In the rows, zero is written as 128.
Rotation paths and how fast each direction turns (degrees per step):
Each turn is a multiple of 5 degrees from 10 to 175, or 0.
Each row of a path follows its step; steps can be skipped.
Rotation 1:
step 0: [132 122 125 132 139 133 122 121 132 111 121 121 124 133 122 139 138 120
 132 133 124 147 116 123 128 129 139 120 133 133 111 135 127 138 133 131
 122 124 119 125 137 122 137 123 110 139 120 136 121 139 130 132 121 133
 138 125 125 129]
step 2: [123 132 116 127 117 134 118 109 119 130 120 126 135 131 122 136 131 136
 115 134 123 131 122 130 138 110 122 117 120 124 130 146 121 121 134 138
 132 123 130 137 135 124 133 133 130 138 130 125 139 122 138 124 138 126
 137 135 129 138]
step 7: [137 115 117 124 127 116 137 135 133 124 122 132 127 131 117 132 126 125
 135 112 128 145 127 127 125 145 118 124 126 133 125 138 129 125 142 134
 122 127 120 129 129 119 121 140 122 111 137 128 113 123 130 115 128 132
 128 129 140 122]
step 8: [124 117 130 133 134 124 130 126 125 123 133 131 137 126 125 122 139 115
 134 120 115 140 118 116 143 137 121 129 136 141 119 135 121 140 123 127
 123 124 118 120 138 126 125 122 142 112 125 135 131 138 130 125 109 126
 125 126 127 121]
step 10: [120 123 117 127 122 135 123 125 131 124 127 126 132 132 124 123 141 117
 114 134 124 134 133 112 124 121 122 134 142 122 123 134 126 117 141 134
 125 115 136 122 131 116 130 130 130 139 125 128 136 129 137 118 138 120
 120 127 109 114]
step 11: [123 128 120 118 123 127 121 116 122 132 131 119 120 126 129 141 132 133
 126 138 114 135 127 123 122 111 141 113 120 128 119 135 123 124 140 125
 124 111 132 124 140 122 117 130 121 135 130 127 121 120 129 121 113 124
 139 137 124 124]
step 13: [128 136 122 127 129 124 124 113 126 127 129 126 141 121 126 127 120 134
 123 126 143 129 124 138 126 108 122 127 118 120 129 127 133 131 105 136
 131 117 131 133 149 134 126 127 134 133 130 122 133 124 126 121 129 117
 132 112 140 120]
step 14: [135 125 131 119 113 134 122 124 140 126 129 142 135 129 122 135 129 136
 122 116 141 123 135 125 119 122 117 131 129 116 117 122 135 121 115 127
 118 125 125 124 114 132 126 131 134 129 129 129 108 110 137 133 128 125
 133 120 134 122]
step 15: [122 116 131 117 123 129 131 122 123 122 123 129 124 126 117 134 141 127
 134 120 134 140 141 132 129 131 120 125 108 127 142 131 135 138 130 119
 127 127 117 123 129 144 132 133 133 125 135 122 107 130 126 129 122 130
 118 115 126 114]
step 17: [120 120 122 119 137 123 131 133 124 114 123 140 145 129 132 118 124 116
 120 108 117 139 130 125 143 129 126 127 132 126 125 127 108 133 119 137
 136 130 120 129 130 132 143 119 130 133 126 135 125 128 135 120 126 132
 118 132 129 125]
[132 128 130 125 129 127 128 127 127 131 131 128 130 130 125 128 128 131
 126 133 130 125 133 128 130 126 130 129 129 130 129 129 129 131 124 129
 131 127 125 130 126 125 128 131 128 129 129 125 124 126 125 127 128 126
 129 127 129 128]
40
[128 130 125 130 130 128 129 127 129 124 127 131 125 126 130 126 131 127
 130 130 133 124 129 128 127 127 126 132 130 126 122 129 127 129 125 130
 129 126 127 129 125 129 127 128 125 131 127 129 127 131 128 133 127 126
 129 125 127 127]
80
[127 127 127 125 127 130 130 127 128 129 129 131 130 126 130 126 128 130
 128 129 127 126 125 126 130 129 126 131 128 123 127 125 125 130 127 130
 127 128 131 128 129 128 127 132 127 126 127 129 126 127 129 122 125 133
 132 131 126 127]
115
[127 129 126 124 129 126 127 132 125 124 129 128 133 127 124 129 127 127
 126 127 128 128 129 122 125 130 131 130 129 130 129 125 131 129 131 132
 127 128 130 128 126 132 129 133 130 129 127 131 130 130 128 129 128 128
 129 127 128 129]
155
Rotation 2:
step 0: [131 123 123 131 128 143 130 137 131 132 137 136 114 123 121 130 124 120
 124 120 130 125 131 132 127 119 129 136 130 119 131 143 117 123 116 116
 122 129 143 125 113 136 129 131 121 138 138 116 137 135 118 125 145 127
 120 126 127 105]
step 1: [137 119 126 118 133 128 132 141 128 144 132 128 124 138 124 141 127 118
 126 125 129 130 131 119 110 124 129 123 117 133 110 133 114 129 142 135
 117 125 135 117 124 117 119 122 140 141 133 126 116 130 123 136 130 130
 133 115 122 129]
step 3: [120 125 127 122 139 126 134 123 133 134 130 132 135 132 136 115 131 117
 118 125 136 133 125 124 128 127 119 129 127 126 123 151 130 126 118 139
 107 136 134 113 130 121 107 141 126 127 125 116 113 126 134 127 125 133
 134 115 124 121]
step 4: [114 120 131 130 117 119 129 130 126 129 120 140 130 119 133 131 122 123
 133 123 117 115 138 123 123 127 137 125 137 122 122 122 127 108 121 130
 120 126 126 117 124 139 119 124 122 146 141 115 115 126 132 130 115 110
 120 127 122 122]
step 10: [130 110 135 131 129 133 128 127 103 127 133 122 129 144 115 134 129 118
 120 130 130 137 148 126 132 125 135 128 128 124 124 137 134 125 117 129
 129 123 133 138 124 127 117 133 108 117 146 126 130 131 127 133 131 119
 128 128 115 129]
step 11: [128 118 130 130 120 125 113 144 119 131 135 116 106 138 130 125 120 129
 118 110 126 132 132 134 121 110 119 128 123 125 120 121 124 130 126 119
 119 134 138 125 119 132 127 119 132 125 123 140 122 142 129 129 119 117
 124 136 129 116]
step 13: [127 117 135 120 127 125 137 128 129 136 125 117 138 131 126 122 133 126
 115 110 117 129 140 131 114 123 119 118 119 139 115 123 116 145 126 143
 129 131 141 131 127 130 116 111 124 124 122 117 124 132 137 121 121 128
 132 131 130 128]
step 15: [131 117 125 110 125 132 118 136 125 133 115 129 141 124 136 126 125 133
 122 120 132 135 137 131 116 125 137 127 125 123 125 142 131 135 117 139
 123 132 134 115 131 135 110 127 120 132 134 120 139 129 125 122 130 128
 118 136 124 101]
step 16: [121 126 138 119 109 136 135 144 127 137 135 130 132 128 134 136 128 127
 132 119 117 131 138 121 116 130 129 132 134 128 114 122 131 138 129 124
 125 120 135 119 130 130 134 130 136 133 145 130 122 139 107 127 130 113
 110 118 130 135]
step 17: [134 138 125 109 122 138 124 125 123 130 145 118 133 130 120 123 130 131
 132 106 129 125 115 130 123 132 136 135 120 132 125 145 138 133 135 141
 127 141 137 137 113 132 123 124 119 139 140 125 129 134 121 130 137 130
 129 126 133 118]
[126 130 130 124 128 125 127 127 129 127 129 129 131 126 135 127 128 133
 128 126 130 125 131 127 129 129 127 130 128 127 129 126 132 129 126 134
 128 130 128 126 130 128 131 127 128 130 131 126 129 126 125 129 130 127
 128 129 129 129]
35
[129 129 128 128 130 126 124 129 128 130 127 127 132 129 129 134 127 126
 130 127 127 130 127 129 126 129 126 128 133 125 133 127 124 128 128 130
 130 127 128 128 129 133 125 125 134 128 128 129 130 129 126 128 129 127
 130 126 129 130]
100
[132 128 126 126 132 130 126 126 125 127 128 126 130 130 127 130 130 128
 128 124 127 126 127 127 128 131 126 125 132 129 126 128 130 127 125 131
 131 131 127 130 126 126 132 130 126 124 126 127 125 131 129 126 130 127
 131 126 128 130]
95
[129 124 125 127 126 129 127 128 128 127 122 128 124 124 128 127 129 129
 129 124 124 129 130 131 129 130 127 127 130 129 125 124 125 124 128 129
 126 132 129 128 132 127 128 124 128 129 128 130 129 129 129 131 126 128
 127 127 131 129]
155
[127 128 128 128 129 128 126 128 128 128 125 127 128 130 136 130 128 125
 131 125 126 128 129 127 130 127 130 127 130 129 128 131 129 128 129 125
 126 123 130 134 127 125 128 129 127 126 130 130 127 126 129 129 128 125
 125 127 131 124]
65
[128 132 125 124 128 126 127 126 125 128 131 125 128 126 127 128 126 127
 126 126 129 131 127 126 129 129 123 132 128 125 126 125 127 124 127 125
 130 126 128 131 127 129 127 128 126 130 130 127 126 129 126 129 124 130
 123 130 127 128]
60
